One turn moves each row of this set onto another row. After a few examples, where does it send each row asked below?
Q574: [-1.97 -1.56  1.29  1.18  1.06  0.90  0.42 -0.76 -0.07  0.88 -0.36  0.52
 -1.33 -0.40  0.83 -0.56 -0.09  0.92 -0.34 -1.19 -0.71  0.97  0.38 -0.01
 -0.12 -2.59  0.44  0.94 -0.61 -0.10  1.10 -2.58  1.54 -0.35 -0.51  0.47
 -0.24  0.61 -2.19 -1.52 -0.29  0.46 -0.45 -0.08]
Q294: [-0.59  0.07  0.39 -0.06 -0.15  0.58 -0.76 -1.51 -0.74 -0.12 -0.72  0.38
 -1.65  0.02 -0.65 -0.19  1.90 -0.18 -0.77  0.82 -0.16  0.32  0.94  1.27
 -1.26  0.01  0.11  0.13 -0.64  2.19  0.38 -0.45 -0.20  0.50  0.54 -0.87
  3.04  0.49 -1.46  0.92 -1.44 -0.29  0.11 -1.61]
Q639: [ 0.47  0.94 -1.02 -2.81 -0.67 -1.76  0.58  0.58  0.31  0.48 -0.32 -1.94
  0.49  0.41  0.61 -0.30  0.95  1.05  0.81  2.09 -0.39  0.03  0.15  0.19
 -0.76  0.53 -2.06 -0.94 -0.71  0.50  1.01 -0.80 -0.85 -1.44 -0.12 -1.41
  0.69 -0.18  0.20  1.00 -1.07  0.01 -1.35 -0.57]
Q544: [ 1.61 -1.67  1.33  1.07  0.75 -0.76  0.68 -0.54 -0.77 -0.15 -0.10 -0.70
 -0.40 -0.09  1.74 -0.14 -0.04 -1.23 -1.34 -0.04  0.39  0.37 -0.60  0.18
 -0.47 -1.66 -2.23 -0.14 -0.54 -2.11  0.56  2.28  0.34 -0.96 -1.33 -1.10
 -0.94  0.16 -0.40 -0.22  0.24 -0.19 -0.21  1.00]
Q88: [-0.04 -1.19 -1.08 -2.31 -0.26  0.28  1.42  0.21 -0.79  1.38 -1.26 -0.41
  0.65 -0.26  0.54  0.15 -2.06 -0.14 -0.53  0.30  1.08  0.31 -1.25 -0.26
  0.95 -1.22  0.96  1.44  0.17 -0.90  0.51  1.07 -0.43 -1.33 -1.74 -1.14
 -1.47  0.17 -0.94  0.40 -2.24 -1.42  0.65  0.55]
Q499: [-1.25 -0.39 -0.58 -0.82  1.06 -0.96 -0.62 -2.51 -0.97  0.62 -0.63  0.32
 -2.17 -0.63  0.52  0.79  0.89 -0.88  0.25  1.46 -0.10 -1.86 -0.85  1.47
 -0.35 -0.95 -0.88 -0.89  0.11  1.48  0.19 -0.48  0.92 -0.14  0.23 -0.25
  0.70 -0.17 -0.06  1.27  0.91  1.72  1.58  0.15]
Q162: [-1.65 -0.53 -0.14  0.51  0.06 -0.57 -0.28 -0.20 -1.10  0.14  0.11  1.14
 -0.37  0.09 -0.45 -0.74  0.98  0.22  0.98 -1.87 -0.35 -0.21 -3.41  0.85
  1.00 -1.53 -0.92  1.28 -0.16  2.05  0.64 -0.63  0.34  0.55  0.70  1.49
 -0.64  1.00 -0.75 -1.13 -1.21  1.71 -0.93 -0.09]
Q289: [-1.38 -0.54  0.27  1.74  0.28  0.24  0.26 -0.47 -1.12  2.05  0.49  2.75
  0.07  0.09  0.99 -1.34 -0.20 -0.36 -0.12 -0.76 -1.02  0.86 -0.13 -0.08
 -0.13 -0.56 -0.66  1.71 -0.88  1.76  1.34 -1.46  0.44 -0.35 -1.43 -0.04
 -1.07  1.41 -1.93 -0.01  0.02 -0.26 -0.35 -0.11]
Q212: [-1.63  1.26 -1.23 -1.47 -0.64 -0.44  2.34 -0.15  0.22 -0.26 -1.10 -2.30
 -1.27  0.90 -0.28 -0.86 -0.03  2.04  0.91  0.32  0.15 -0.09 -0.76 -0.72
  0.52  0.85 -1.57 -0.04  0.20 -0.51 -0.08  0.49  0.62 -0.76 -1.26 -0.52
  0.41 -0.39  0.83 -0.56 -1.35  0.52  0.04  0.05]
Q224: [ 0.49 -1.53 -1.04  0.51 -0.47  0.31  0.45 -0.81  1.42 -0.39 -1.83  0.16
  2.51 -1.95 -0.97 -0.75  0.77 -1.31  0.32  0.71  0.74 -0.55  0.05 -0.68
  0.79  0.48 -0.51  0.65  0.39 -0.23 -0.76 -1.24  0.12 -1.39  0.10 -0.36
 -1.72 -0.20 -0.41 -1.49  0.36  0.37 -0.98  1.24]
Q409: [-0.45  0.56 -0.64 -1.76  0.22 -0.64 -0.06 -0.74 -1.20  0.63 -1.08  0.59
 -0.12 -1.84  0.98 -2.15  0.35  1.20  0.96 -1.65 -0.18  0.11  0.35  0.63
 -1.53 -0.52  1.88  1.96 -2.18 -0.38  0.08 -1.97 -1.08 -0.67 -1.44  0.58
 -0.13  0.18 -0.84 -0.75 -1.40 -0.87  0.12  0.36]
Q764: [ 0.16 -0.49 -0.99  0.79  0.63 -0.74  0.17 -0.76 -0.07  0.91 -0.72  0.64
 -0.38  0.42  2.28  0.30 -2.24  1.55  0.97  0.72 -1.26 -0.31  0.70  0.15
 -0.89 -1.35 -0.23  0.80 -1.49  1.16  2.05 -1.08  1.97 -0.48 -0.74  0.55
 -0.54  1.15 -1.16  1.74  0.24  0.43  0.89  0.02]
Q695: [ 0.47 -0.45 -0.11 -2.96  1.39 -0.91  0.03 -0.65 -1.02 -0.11  0.84  0.70
  0.01 -0.74  2.77 -0.27  1.48  0.90 -0.33 -0.77 -1.87 -1.20 -0.81 -0.12
 -1.09  0.27  0.41  0.96 -1.39 -1.37  0.26  0.02 -0.56  0.07  0.12 -0.63
  0.43  0.97 -0.85 -0.28 -1.06 -0.33  1.17 -0.17]
Q705: [ 1.60 -2.07  1.06  1.18  0.09  0.12  0.39 -1.10 -1.11  0.37  1.19 -1.68
 -2.27 -0.51 -0.09  0.19 -0.27 -1.42 -0.81  0.58 -0.40 -0.67 -0.35  0.35
  0.27 -0.80 -3.23  1.16 -0.45 -0.79  0.37  1.43  0.54 -0.64  0.21  0.34
 -0.56  0.27  0.16 -0.35 -0.59 -0.12  0.06  1.28]
Q757: [-1.57 -1.41 -0.66 -0.97  0.65 -0.31  0.34  1.47  0.64 -0.97 -1.03 -2.01
 -0.06  0.25  0.26  1.32 -0.09  1.40  1.10  0.43 -0.01  1.14 -0.83  1.30
  1.47 -0.75 -1.46  0.47 -0.23  0.10  1.59 -0.01 -0.15  0.20  1.85  1.40
 -0.52 -1.24 -0.73 -0.42 -0.18 -0.66 -1.50  0.38]
Q475: [ 0.78 -1.15 -2.44  0.33  1.01 -0.44 -0.46  1.00  1.49 -0.81 -1.27 -0.13
  3.02 -0.05  0.22  0.07  0.34 -0.22  0.16  0.84  0.03 -0.17 -0.92 -1.79
 -0.42 -0.44 -1.17  0.72  0.73  0.41  0.33 -0.16 -0.49 -1.25  1.14 -0.64
 -1.41  0.21 -0.87  0.01 -0.17 -0.48 -0.91  1.26]
Q773: [ 2.22 -0.84 -0.22  1.76  0.14 -2.02 -0.85 -0.09 -0.85 -1.49 -1.88 -0.79
 -0.19 -0.10 -0.31 -2.08 -0.08  0.61  0.51 -0.46  0.62  0.28  0.04 -0.25
 -0.44 -1.64 -0.23  0.83 -1.57 -0.25  0.53  1.86 -1.10  0.36 -0.31  0.23
 -0.55 -0.16  1.16  0.12 -1.33 -0.16 -1.14  1.41]
Q914: [ 2.03  0.11 -1.18  0.95 -0.35  0.12 -0.68 -1.65 -0.52 -0.44 -1.26 -0.24
 -0.42 -1.34  0.48 -1.37  0.23 -2.33 -0.49  0.60  2.66  1.27 -0.72  1.53
 -0.39 -0.93 -1.20 -0.93  0.05  0.15  0.89  0.81 -0.78 -1.35 -0.76 -0.71
 -0.75 -0.65  0.79 -0.27 -2.20 -0.20  0.28  0.09]
Q835: [-0.83  1.71  0.28 -1.51 -2.14  0.20  0.93  0.74  1.14  1.48 -2.06 -0.16
 -0.58  0.35  0.55 -0.81  0.39  0.10  0.59  1.19 -0.53 -0.23  1.58 -0.06
 -0.59  0.72 -1.00 -1.09 -1.04 -1.35 -0.51 -0.56  0.24 -0.82 -1.45  0.07
 -0.65 -0.31 -0.17 -0.20 -0.47  0.10 -1.07  0.36]
Q905: [ 1.04  0.16 -1.25  1.47 -1.26  0.17 -1.30 -0.30  0.19  0.90 -0.38 -0.29
 -1.68 -0.71 -0.74 -0.79 -1.04 -2.72 -0.94  0.98  0.47  1.21 -0.75  1.37
  0.34 -1.42 -2.28  0.01 -0.63  0.42  0.43  0.61 -0.25 -1.24  0.30  0.70
 -1.17  0.57  0.48 -0.38 -2.83 -0.84  0.66  0.73]
Q540: [ 0.38 -0.29 -1.05 -1.56  0.30 -1.02  0.01  0.15 -0.12  0.09 -0.02 -2.65
  0.66 -0.36  0.95 -0.81 -1.02 -2.75  0.09 -1.12 -0.91 -0.01  0.68 -0.06
  0.00  0.42 -0.58  0.35  0.07 -1.19 -0.06 -0.21 -1.80  0.06  0.10  0.12
 -1.04  1.78 -1.25 -0.11 -2.32  2.09 -0.72  0.52]
Q436: [ 0.95 -1.40 -0.76 -2.34  0.37  0.56  0.17 -1.11 -0.01  1.35 -1.70  0.77
 -0.82 -0.40 -0.28 -1.85 -0.10 -0.47 -0.12  1.33  1.49 -1.23  0.61  0.05
 -0.75  0.93  1.43  1.07  0.54 -0.60 -0.35  1.29 -1.31  0.35  0.10 -1.04
 -0.97 -0.83 -0.31  1.27 -1.32 -0.94 -0.06  0.16]
Q349: [-1.79  0.61 -1.35 -2.91  1.23  0.02  0.36 -1.33  0.07  0.12 -0.27  0.70
 -1.09 -1.00  1.18 -1.77  0.80 -0.14 -0.02 -1.13  0.59  0.46 -2.90  1.79
 -1.53 -0.77 -0.17  0.48 -0.58 -1.29  0.15 -0.40 -0.43 -0.78 -0.42  0.15
 -0.29  0.40 -0.97 -1.06 -2.05  0.11  1.02 -1.07]
Q86: [ 0.11 -0.70 -0.24  0.15  0.81  0.71 -1.92 -1.58 -0.49  0.52  0.39  1.20
 -0.56 -0.77  1.46  0.40  2.06 -0.93 -0.98  0.74 -1.06  0.04  0.80  0.20
 -0.02 -0.96  0.27 -0.29 -0.27  1.76  1.32 -3.10  0.20 -0.16  0.88 -0.80
  0.90 -0.29 -1.37 -0.40 -1.31 -0.47  0.59 -1.02]
Q258: [-0.55 -0.42  0.98  0.32 -1.07 -1.46 -0.26 -0.18  0.42 -0.61 -0.56 -1.34
 -1.09  0.64 -0.81 -0.31  0.99  1.48 -0.54 -1.11 -0.92  0.62 -1.35  1.83
 -0.01 -1.09 -0.16  1.02 -1.03  0.95 -0.14  0.02  1.50  0.62  0.54  0.45
  2.30  0.88 -2.05 -0.76 -1.67  0.08 -0.48 -1.66]
Q68: [ 1.89 -1.10  0.10  1.72  0.51 -1.43 -0.62  0.29 -0.77  0.79 -0.02 -1.12
 -1.71 -0.43 -1.18 -1.96 -1.55  0.24  0.28  0.52  0.22  0.38  1.20  0.30
 -0.79 -1.78 -1.01  1.15 -1.10  0.99  0.57  0.84 -1.08 -0.81  1.07  0.36
 -0.30  1.23  0.92  0.89 -1.52 -0.09 -1.10  1.86]
Q75: [ 0.18 -0.62  0.13 -0.84  0.63 -0.56 -0.18 -0.65  1.79  0.03 -0.54  0.51
 -0.19 -0.97 -0.60 -0.58  0.11  0.32  0.27  1.72 -0.37  0.28  2.19  2.16
  2.11  1.26  0.45 -0.80 -0.19  0.63 -0.20 -0.48 -0.22 -0.31  1.93 -0.71
 -0.21 -0.79  0.90 -0.06 -0.46  0.00 -0.89 -0.90]
Q538: [-0.70 -0.90 -1.32  0.56  2.33  0.01  0.99 -0.70  1.29 -0.38 -0.69 -0.23
  1.57 -0.26 -1.23 -0.89 -0.20 -0.26  0.03  0.26  1.12 -0.78 -0.96 -1.21
 -0.14 -0.87 -1.10  0.66  1.71  0.05 -1.32  0.12  0.18 -2.35 -0.29 -1.56
 -1.27 -0.28 -0.10 -0.37  0.57  0.50 -0.62  0.93]
Q455: [ 0.54  0.16 -2.55 -0.49  2.45  0.30  1.21 -1.56  0.54 -0.09 -0.51 -2.16
 -0.38  1.13  0.48 -1.96 -1.40 -1.79  0.32  0.01 -0.24 -0.58  0.80  0.12
 -1.29  0.19 -1.43  1.32 -0.87 -1.13  0.70 -0.40 -0.34 -0.57 -0.43  0.94
 -1.13  0.99 -0.11  0.12 -1.14 -0.66 -0.47 -1.70]
Q966: [-0.14  0.74 -1.46 -0.98  1.46 -1.44  0.42 -0.63 -1.23  1.00 -1.87 -2.73
 -0.31 -0.27 -0.32 -0.53  0.42 -2.76 -0.19 -0.41 -0.17 -1.72  0.73  0.53
  0.36 -1.01  0.28 -0.01 -1.04 -0.92 -1.23 -0.69 -0.60 -0.98 -0.02  1.06
 -0.29  1.18  0.76 -1.06 -0.04 -0.73 -0.07  0.54]
Q811: [-2.41  0.65 -0.21  0.35  1.10  1.07 -0.11  0.37  0.37  0.61  0.09 -0.13
 -0.53  0.49  0.33  1.07 -1.70  0.03 -0.11  0.24 -0.39  1.09  1.65  0.47
  1.54 -0.34 -0.59  0.41  0.79  0.43 -0.42 -0.23 -0.17 -1.52 -1.68 -1.07
 -0.70 -2.12 -0.82  0.42 -0.60 -1.08  0.08  0.29]
Q826: [-1.44 -0.96 -0.83  0.33  1.61 -1.55 -1.41 -0.75  0.71 -1.00  0.01  0.06
 -1.37  0.24 -0.51 -1.34  1.00  1.42 -0.31 -0.80 -1.09  0.58 -1.89  0.34
  0.63 -2.20  0.37  0.30 -0.05  1.43  0.70 -1.40  0.55  0.63  1.89 -0.04
  0.77  0.42 -0.77 -1.17 -2.23  1.00  0.06 -1.12]
Q587: [ 1.22 -2.06 -0.32 -3.03 -0.40 -1.84 -0.13 -0.04  0.35  0.60 -1.21 -1.42
  0.42 -0.02 -0.55 -0.79  0.23  0.18  0.16  0.38  0.54 -1.39 -2.33  1.06
  0.35 -0.92 -0.04  1.94 -0.57 -1.21 -0.32  1.00 -0.34 -0.05  0.10  0.26
 -1.30 -1.33 -1.02 -0.04 -1.00 -1.62 -1.13 -0.34]
Q3: [-1.27 -0.61 -1.03  0.17 -2.03 -2.49 -1.43 -1.18  0.80 -0.08 -1.11 -0.48
 -0.72 -1.16  0.09 -1.02 -0.91 -0.05  1.15 -0.42 -0.74  0.49 -1.58  1.88
  0.60 -0.57 -0.66  0.79 -0.75  1.28  0.58 -1.50  0.88  0.69 -0.76  1.11
 -0.77 -0.17 -1.74  0.07 -1.17  2.44  0.55  0.19]
Q988: [-0.98  0.07  1.31  0.41 -0.65  1.74  0.98 -0.13 -0.60  0.62 -0.81  0.33
 -0.80  0.40  0.68  1.25 -0.54  0.57 -0.64 -0.45 -0.32  1.44  0.40  0.92
 -0.72 -1.95  0.14  0.38 -1.05  0.78  1.11 -0.49  1.42 -0.79 -0.82 -0.02
  1.75  1.84 -2.33  0.06 -1.71 -0.09 -0.11 -1.19]
Q573: [ 0.81 -0.31 -0.42  0.51  1.25 -0.79 -0.43 -1.38 -1.30  1.70  0.82  1.90
 -0.27 -0.34  0.98 -0.83  2.08 -0.29 -0.19  0.11 -0.14 -1.14 -1.02  1.17
  0.11  0.35 -0.31  0.15  0.31  3.03  0.69 -1.15  0.69 -0.27  1.85 -0.19
  0.50  1.10 -0.03 -0.18  0.05 -0.10  0.18 -0.94]

Q905 -> Q705
Q773 -> Q914
Q75 -> Q811
Where do these go?
Q289 -> Q162
Q988 -> Q258
Q966 -> Q455
Q409 -> Q349
Q212 -> Q639
Q436 -> Q88
Q538 -> Q475
Q499 -> Q764
Q86 -> Q574

